In the rows, zero is written as 128.
A single turn carries every row of the set below to another of its rows. Some are shown first; where does it send the rows asked next?
tave: [118 111 124 122 134 119 133 124 135 108 120 119 148 137 146 136 117 122
 119 126 164 133  86 120 133 116 114 133  96 126  87 140 156 117 132 142
 164 117 125  66 145 117 135 116 133 152 139 140 124 106 106 150 134 132
 142  96 105]
soseb: [120 138 152 143 126 118  86 107 109 142 127 130  86 123 148 126 140 134
 122 128 114 118 116 175 128 146 103  92 117 143 131 122 154 117 125 140
 120 146 133 130 110 122 130 109 138 139 119  94  95 137 112  99 119 130
 110 122 137]
mafuf: [129 140 124 138 141 108 116 105 120 112 127 125 119 131 143  97 126 154
 132 139 124 127 139 157 121 145 135 114 112 143 134 122 127 144 162 146
 110 178 122 176 105 147 143 108 125 137 150  91 118 135 145 111 118 117
 141 121 132]
fepi: [124 103 131 141 126 144 118 133 123 135 115 128 145 147 107 109 103 130
 145 136 140 174 128 132  99 157 161 151 108 120 115 139 136 127  95 155
 137 128  95 125 150 110 121 104 129 142 129 134 123 107  90 148 159  90
 139  95 102]
nutid: [112 110 138 142 129 129 142 126 112 167 130 143 141 143 120 138 108 147
 132 123 138 115 134 128 116 117 120 161 115 117 121 109 144  94 127 133
 139 114 114 128 176 119 139 131  77 110 147 122 142 100 116 135 134 137
 110 118 102]
libe: [133 122 152 142 136 117  94  89 128 122 148 141 121 119 128 124 108 167
 113 154 105 127 127 141 128 140 129 118 116 134 135 111 104 123 124 132
 131 159 112 161  88 152 152 110 119 145 146 110  95 157 109 125 123 125
 122  90 123]
Bep: [130 146 134 136 148  98 118 119 118 139 129 128 119 122 124  98 124 165
 129 142 116 121 144 167 121 158 148  90 132 140 121 112 129 126 134 140
 130 166 142 156 106 147 151 107 132 150 152  82 121 129 146 141 128 123
 153 126 128]
zila: [129 148 146 131 127  86 102 129 133 141 130 117 111 103 134 140 122 145
 109 144 111 115 148 191 134 157 133 116 111 137 109 150 118 116 141 156
 154 138 132 129 114 132 147  87 142 153 147 106 124 129 136 133 106 120
 137 116 135]
kem: [143 133 133 136 141 103  79 101 125 136 134 129 106 112 129 126 130 168
 119 145  98 118 129 165 122 154 119 127 145 156 121 117 123 123 104 135
 121 137 124 136  85 121 143 115 147 132 129 103 105 147 106 109 129 107
 116 116 129]
Rasum: [119 146 157 123 116  79 104 125 127 133 122 120 113 118 131 132 121 144
 130 132 126 127 115 178 140 151 116 101 109 146  93 134 122 115 136 141
 148 176 140 145 114 127 146  88 132 151 126 107 104 136 144 116 102 139
 144 125 130]
zabav: [133 111 117 140 131 118 125 116 122 124 135 115 133 119 147 140 110 123
 125 127 147 138 109 104 108  78 116 160  95 119 111 143 151 129 125 145
 160 117 122  76 120 121 166 130 125 155 119 127 108 116 114 157 132 119
 144 100  99]
Pak: [125 144 157 141 130 103  99 100 122 139 131 123 102 134 141 119 127 152
 134 140 120 117 107 178 124 138 107 107 131 137 123 104 131 115 142 131
 103 148 151 149 106 150 122 125 125 134 117  83 111 128 133 105 131 132
 125 121 120]
Kaves: [134  80 125 151 122 123  87 112  92 130 103 132 111 136 133 131 113 127
 124 139 127 135 138 108 138 115 130 164 124 128 117 135 127 135 118 152
 180 141 107 114 134 106 131 136 109 117  93 128 128  89 120 121 129 116
 161 121  92]
taf: [111 119 120 127 123  97 120 140 151 134 132 114 138 141 129 130 125  97
 150 115 163 156 119 124 107 137 125 145 139 141 109 111 147 113 124 166
 144 133 120 123 136 116 154 149 109 109 115 153 150 126 103 158 107 136
 144 151 108]
tomun: [132 121 152 142 133  88  97 104 131 131 139 136 112 120 122 142  98 185
 113 133 114 133 123 171 130 156 130 122 124 141 119 111 113 136 117 145
 128 152 137 151  94 140 145 104 146 153 142 109  95 145 120 122 113 105
 127 109 114]
zilif: [128 137 148 130 144  99 107 130 105 159 126 134  88 102 136 118 143 137
 112 137  97 124 124 173 127 134 121  90 123 126 118 136 140 108 146 146
 147 158 123 120 106 125 156 110 131 145 138  86 101 149 129 152 124 132
 123 121 139]
tiv: [126 143 121 147 114 126 121 135 148 123 118 108 112 114 126 123 109  88
 165 138 148 145 146 116 101 124 135 153 125 134 119 137 140  96 139 155
 154 119 128 103 125 121 154 143 109 136 103 137 144  98 100 127 130 134
 160 124 106]
debes: [117 112 123 137 140  98 141 152 145 126 122 110 136 129 141 103 123  98
 165 133 147 144 117 112 105 145 144 150 143 138 113 129 155 113 131 171
 155 131 114 121 132 119 142 138 109 121 127 145 143 118 106 144 134 133
 167 139 117]
Fon: [125 140 153 122 118 107  92 112 136  99 128 120 115 120 116 119 104 147
 118 144 113 122 125 159 141 168 127 116 107 127  89 141 110 124 145 144
 144 172 117 155 115 140 158  91 133 155 127 125 106 142 128 122 117 141
 144 102 140]
dedo: [108 100 141 125 131 121 148 118 109 138 113 142 133 146 120 143 133 128
 111 124 150 135 139 110 144 119 143 157 104 114 127 116 141 119 134 144
 137 117 104 116 164 108 150 127  69 123 135 128 154  99 134 130 137 133
 112  97 108]
Fam: [126 137 157 136 133 114 124 120 139 119 139 131 108 117 133 105 141 140
 122 145 102 136 121 149 142 129 108  94 126 121 113 131 126 133 152 118
 128 163 106 151 101 138 159 119 121 148 147  91 125 164 133 151 130 146
 125 123 135]
Mol: [111 122 102 114 141 105 127 137 148 103 123 114 136 153 122 123 113  98
 153 119 165 161 118  99 117 140 145 149 126 127 130 108 136 127 126 165
 135 117 126 101 124 114 160 140 110 120 116 147 149 120 111 140 121 135
 135 106 116]
dotuk: [124  84 141 130 146 139 112 115 107 122  83 131 123 143 118 130 122 121
 149 121 136 157 121 127 129 121 154 142 121 111 131 101 118 134 143 161
 164 141 101 114 160  95 130 136 102 120 100 137 135 103 128 130 134 120
 119  89  93]
Lodut: [121 116 135 153 128 123 146 128 102 151 131 139 131 140 118 132 129 140
 116 141 132 134 123 111 132 108 121 146 125 136 114 114 145  93 129 138
 151 108 104 112 166 119 135 141  72 125 149 121 146 108  88 139 151 124
 111 105 119]
vugi: [126  69 129 149 150 119 102 108 111 133  97 143 133 148 137 146 110 142
 146 105 146 142 138 141 123 118 133 137 128 129 120  99 131 136 144 169
 162 144 100 123 157  91 125 142 122 115 118 143 120  98 136 142 118 112
 140 112  97]
faril: [112 111 113 130 128 149 102 124 124 147 106 130 145 162 100 108  95 114
 144 118 140 175 127 150  99 148 141 128 104 120 110 116 136 124  93 144
 136 132 105 126 161 109 139 120 126 132 131 132 130 107 106 170 163 112
 142 119 112]
Met: [127 107 121 104 140 119 125 120 123 110 124 117 162 141 124 127 112 124
 113 125 162 125  96 104 131 111 145 152  92 125 120 118 137 125 126 146
 158 122 124  82 147 132 161 129 106 145 130 135 149 113 126 150 140 136
 117 112 102]
Teb: [126  72 136 150 139 120 105 104 100 131 102 137 131 148 154 134 135 135
 137 133 152 144 119 130 121 117 134 144 121 140 124 111 141 129 145 176
 158 138 101 122 144 114  97 144 106 122 101 128 123  91 118 124 136 100
 143  98  92]
zeg: [116 150 150 136 124 126 103  97 126 102 126 139  96 127 142 136 116 138
 123 137 126 124 103 172 144 137 110 102 115 137 116 126 124 118 175 136
 116 152 139 153 104 152 134 123 127 140 126 107 113 141 123 100 121 140
 121 101 125]
mobor: [139 140 117 130 142  94 102 102 134 146 127 106 108 118 148 110 131 168
 129 152 113 106 138 179 110 157 135 115 118 148 126 136 138 140 127 146
 134 132 138 152 106 146 143 108 148 151 140  92 136 134 138 125 129 109
 135 130 121]
kege: [142 147 166 141 136  98 107 111 130 140 137 137  99 107 108 122 141 162
 121 135 114 135 117 156 137 131 117  81 127 124  99 116 132 118 131 124
 123 157 120 133 110 122 150 118 136 149 137  94  98 159 123 152 134 133
 114 114 136]
zutu: [112  98 132 123 135 146 119 126 136 136 107 128 138 147 120 118  98  95
 154 118 149 179 111 125 102 142 151 139 102 121 138 114 135 142  98 151
 128 128  93 124 143 102 148 125 104 141 109 135 140 119 115 137 167 119
 135 102 111]
bovo: [130 111 114 146 115 152 122 117 127 137 102 127 104 127 115 112 116 120
 139 133 148 179 147 115 108 137 144 133  97 118 120 154 148 148 112 133
 149 129  96 117 138 104 138 129 136 152 125 115 141 109 106 146 154  98
 145 124  83]
begov: [135 115 124 111 139 135 120 110 135 120 131 136 161 138 131 139 121 137
 112 111 171 122  98 125 117 119 124 137 102 113  93 121 147 113 131 142
 147 121 129  77 143 130 144 133 134 132 132 134 123 106 120 175 124 135
 125 112  87]
tofa: [128 133 115 169 122 144 133 125  81 132 137 129 113 142 122 127 114 132
 116 129 139 121 146 103 133  98 133 146 110 119 128 133 165 125 125 144
 133 103 127 110 162 123 145 131  93 129 135 118 136  86 107 125 137 119
 130 112 119]

tofa goes to tiv
soseb goes to zila
And these:
Fon goes to libe
dedo goes to Mol
fepi goes to Lodut
tomun goes to kege
nutid goes to taf

A single turn carries every row of the set below to another of its rows. Some are shown first; where does it send the rows asked next?
rav: [137 145 121 100 130 107 138 118 143 130 110 117 117 156]
gagez: [120 107 140 130 147 140 102 152 109 102 104 152 151 128]
bagu: [123 145 161 121 136 127 155 114 150 127 113 136 121 122]
gotap: [125 113 148 144 155 121  92 154 108 112 126 139 120 131]
fufo: [112 106 139 124 158 143 104 161 101 114 126 137 121 143]
dud: [117  97  94 133 124 167 130 136 117 117 119 139 146 126]
vozuz: [124 147 159 123 138 126 149 114 151 131 114 132 118 128]
Dedi: [105 110 104 140 122 163 145 150 115 106 116 137 141 129]
dogo: [106 106  99 141 120 164 140 147 111 107 119 133 142 133]
fazen: [138 141 122  98 125 119 139 104 138 133 107 109 120 152]
tenev: [135 147 159 109 127 125 144 104 147 126 113 128 119 135]
des: [145 134 134 116 123 125 124  90 119 131 139  98 129 152]
deged: [133 141 167 125 122 130 149 109 153 122 114 128 122 131]
baz: [133 134 161 119 132 133 154 107 143 136 109 135 111 145]
Tomi: [118 114  97 158 110 146 135 139 121 107 112 128 148 121]
direl: [133 148 150 138 123 129 141  98 120 121 160 128 132 125]
sib: [111 106 143 130 154 145 103 158  98 110 132 140 122 139]
Fiv: [129 137 117 104 144 112 141 116 140 137 100 110 120 150]
gofu: [141 150 150 122 111 132 143  91 127 120 147 127 130 131]
lumo: [123 101 131 134 145 141  94 145  97 102 112 137 156 134]
soka: [139 126 120 127 131 124 127  92 110 134 139  89 133 149]
tazuf: [142 151 147 128 110 121 136 101 123 121 160 131 128 137]
lemip: [124 101 136 122 153 148  98 146 103 119 138 152 124 133]
zalo: [124 104  96 132 128 157 126 149 128 106 112 121 154 120]
Zedal: [138 146 153 136 112 131 143  98 127 126 152 128 132 133]
noz: [116 112 103 127 131 142 117 151 106 101 101 146 160 132]
fezap: [108 105 102 146 123 143 126 144 109 104 107 125 153 116]
muz: [130 114 132 121 159 136  98 166 121 108 127 140 132 125]
muv: [137 137 120 106 132 115 139 114 143 140 103 108 120 157]
veka: [114 116  97 154 112 145 139 144 127 107 104 134 145 119]
rar: [129 141 115 107 139 114 140 114 143 139 105 107 118 151]
razo: [113 112 131 137 150 123  95 155  97 108 127 139 136 121]
Meb: [137 135 115 104 129 120 146 108 129 143 111 120 113 167]
Vasok: [121 110 110 142 122 163 131 150 130 101 122 134 153 111]
vul: [144 124 128 125 122 126 126  93 124 131 131  87 132 156]
genim: [144 123 137 129 125 135 131  88 112 139 140 103 123 159]
Zam: [114 101 104 134 123 170 137 138 124 113 115 150 143 122]
Mesir: [115 114 114 140 124 146 116 145 103  98 117 153 163 125]
muzap: [133 111 131 126 153 139  91 160 109 107 141 135 135 126]
fulo: [114 112 130 131 153 118  99 161 103 111 115 140 133 125]
mogel: [145 131 128 125 124 123 125  97 116 138 144  94 130 157]
romi: [137 132 123 129 133 124 124  92 115 139 142  90 129 148]
Bub: [130 147 161 119 130 122 149 114 152 130 115 136 119 134]
Gok: [139 145 148 130 114 134 152  99 120 130 149 142 120 143]
godun: [132 151 147 139 119 130 142  98 124 127 159 126 130 127]
totub: [127 111 139 139 155 120  90 155 106 116 122 132 119 137]
komi: [124 100 132 117 159 146  98 152 108 124 125 151 121 138]
Kedog: [106 109 110 148 122 142 130 146 117 104 106 134 155 107]

tazuf goes to vul
veka goes to gotap
romi goes to rar
And these:
komi goes to Zam
Gok goes to genim
Dedi goes to sib
Mesir goes to lumo
fazen goes to tenev
Kedog goes to razo
direl goes to soka
muv goes to Bub
muz goes to Vasok

A single turn carries every row of the set below to another of its rows. Some are shown first; where does it send the rows asked next?
gapuz: [139 130 130 130 133 145 105 107 126 123 144 141  80 147 152 137 134 133
 132 134 133 125 127 135 109 136 131 137 125 152 120  98 161 112 136 133
 167 141  97]
detol: [163 186 132 113 143 120 116 143 142 119 125 114 135 136 152 109 138 147
 163 124 132 139 173 115 151 138 112 156 107 155 122 153 137 131 108 125
 139 142 109]
vusip: [115 148 137 103 147 116 128  98 119 119 116 130 112 136 149 113 156 147
 144 146 126 128 120 115  89 130 132 117 107 154 127 141 161 131 146 124
 136 162 107]
Rodig: [144 139 109 153 112 137 152 156 140 114 127 133 124 129 134 106 113 141
 118 107 105 136 132 116 106 135 122 153 145 133 186 135 107 132 144 123
 119 106 111]
bige: [118 170 135 125 117 114 118 136 125 123 128 133  69 127 149 108 135 141
 110 120 113 118 154 146 136 113 132 131 122 151 148 106 133 144 155 138
 163 123  94]
bazo: [136 140 138 134 108 133 171 153 128 140 129  96  90 138 145 129 134 135
 134 121 179 133 150 143  77 148 141 123 124 150 163 149 101 133 108 155
 109 127 101]
peki: [142 147 143 135 129 132 151 122 119 115 143 110 153 140 120 150 131 137
 137 149 176 115 108 134 101 135 138 105 123 164 132 138 139 126 142 173
 148 111  93]
boli: [124 140 133 134 114 140 138 146 128 126 135 114  75 121 155 116 154 139
 128 121 197 120 162 124 118 140 122 119 113 159 161 130  82 132 107 134
  97 137 101]
Getot: [166 149 116 170 132 141 139 134 131 105 133 121 114 140 151 110 126 135
  85 123 147 119 132 131 101 111 120 157 141 143 166 125 127 109 115 137
 113 121 125]
gug: [144 157 112 129 133 128 111 138 141 113 137 109 136 131 139 128 159 140
 188 137  99 125 182 118 136 131 126 147  98 148 157 127 136 137 118 129
 130 120  90]
Kago: [104 187 130 107 117 140 168 120 123 129 128 121 100 137 136 107 134 150
 131 124 109 138 125 113 119 147 151 110 117 147 128 140 136 148 154 137
 155 121  92]
Beg: [113 165 145 119 126 126 111 140 127  94 117 143 135 104 130  93 133 157
 137 140 165 118 131 115 129 153 111 114 108 175 145 144  92 145 159 146
 145 126 104]
magun: [124 107 139 119 117 113 144 156 125 145 128 126 102 132 149 124 128 129
 162 115 169 131 151 122  85 161 122 123 118 147 176 150  98 139 131 116
 103 142 105]
kazel: [141 108 134 114 108 129 155 147 128 146 145 129  80 126 133 152 129 121
 140 124 185 113 147 117 118 142 118 112 119 155 143 123 110 133 108 129
  94 142  99]
Tuzof: [125 130 131 129 124 123  66 135 127 102 121 139 127 118 139 121 132 142
 154 139 162 112 128 126 102 136 116 133 113 159 156 133  96 134 168 142
 147 120  96]
Nusu: [145 131 126 137 122 125 177 137 126 117 125 139 132 123 123 123 121 124
 123 121 104 115 118  80 117 127 119 128 123 144 154 136 122 137 136 111
  84 122 123]
pufe: [153 150 125 145 133 156 141 109 135  98 132 141 122 117 145 119 135 137
 108 131 146 119 121  84 117 132 107 140 128 148 139 121 122 106 118 111
  86 143 131]
Sogo: [160 158 101 123 141 139 135 154 130 122 145 105 143 150 133 120 138 144
 160 136 123 119 168 130 140 135 125 148 112 153 133 142 165 139  88 147
 150 131  92]
kebaz: [166 176 134 124 121 132 130 135 126 126 121 106 128 143 145 143 131 117
 171 129 106 117 169 106 135 135 132 152  89 152 110 135 138 137 103 141
 132 114  99]
vobul: [151 140 153 137 108 118 142 141 124 126 129 124 119 137 110 158 113 128
 129 123 155 115 118 125 136 126 134 111 120 168 118 127 116 138 150 170
 155  96  95]

Nusu goes to Rodig
magun goes to bazo
And these:
vobul goes to Tuzof
bige goes to gapuz
gug goes to Sogo

A single turn carries every row of the set below to another of its rows. Some are shown first; where does it send the rows asked next?
vafuv: [ 96 125 114 119 121 154 135 143 139 132 144 119  85]
gopas: [141 104 110  90 141 106 115 124 117 127 137 138 116]
toze: [ 99 116 154 133 140 105 148 163 133 128 122 104 134]
maka: [111  79 105 129 153 130 102 188 116 111 130 122 127]
Pif: [142 102 132 144 119  91 126 163 142 111 152 121 138]
fivuk: [ 98 127 148 116 138  90 144 151 145 129 122 107 127]
mak: [136 132 136 153 121 105 129 163 140 111 150 101 135]
bal: [136 110 122 101 141 124 105 116 126 121 157 124 136]
Lubud: [115 117 107 108 140 138 110 123 137 129 169 130  92]
Lubu: [115 142 103 143 114 141 130 163 130 132 145  98  98]
Pevip: [112  76 111 125 167 106 112 168 114 116 134 110 134]
fale: [150 119 131 136 127  94 135 152 132 117 165 121 135]
Dital: [ 75 113 147 113 141 119 132 149 132 125 116 103 119]
Rir: [111 121 100 115 146 151 100 159 143 134 169 113 126]
pugo: [117 109  93 134 120 135 112 170 135 127 131 133  79]
par: [116 122  96 135 121 148 107 185 140 135 146 115 118]
fegub: [104  78 124 127 159 111 125 179 114 131 126 114 132]
beni: [120 105 102 114 140 105 136 177 117  96 120 142  89]
doza: [148 118 115 100 138 115 130 123 118 112 148 145 116]
gita: [ 93 109 142 119 142  96 143 140 147 118 113 109 114]
zik: [128 117 102 117 125 122 130 146 123  95 119 139  81]
mivat: [128 100 122  86 128 104 111 120 117 121 141 133 131]
sem: [ 81 135 138 134 118 123 128 155 126 138 145  97 103]
sen: [135 100  94 115 143 121 128 165 109 105 116 144  99]
buno: [ 81 124 118 101 132 152 115 149 129 134 161 112 116]
tir: [ 80 101 116 116 138 136  95 183 131 133 149 121 120]
pude: [146 130 137 127 134  99 128 145 137 126 151 116 149]
tuk: [130 140 109 138 133 117 101 157 141 135 170 101 121]
masuv: [ 93  90 123 117 163 118 124 184 119 117 115 126 128]
ragak: [125 116 103 118 127  95 133 164 109  90 121 128  92]

Lubud goes to sem
bal goes to Dital
And these:
ragak goes to Pif
gopas goes to fivuk
masuv goes to doza
vafuv goes to Lubu

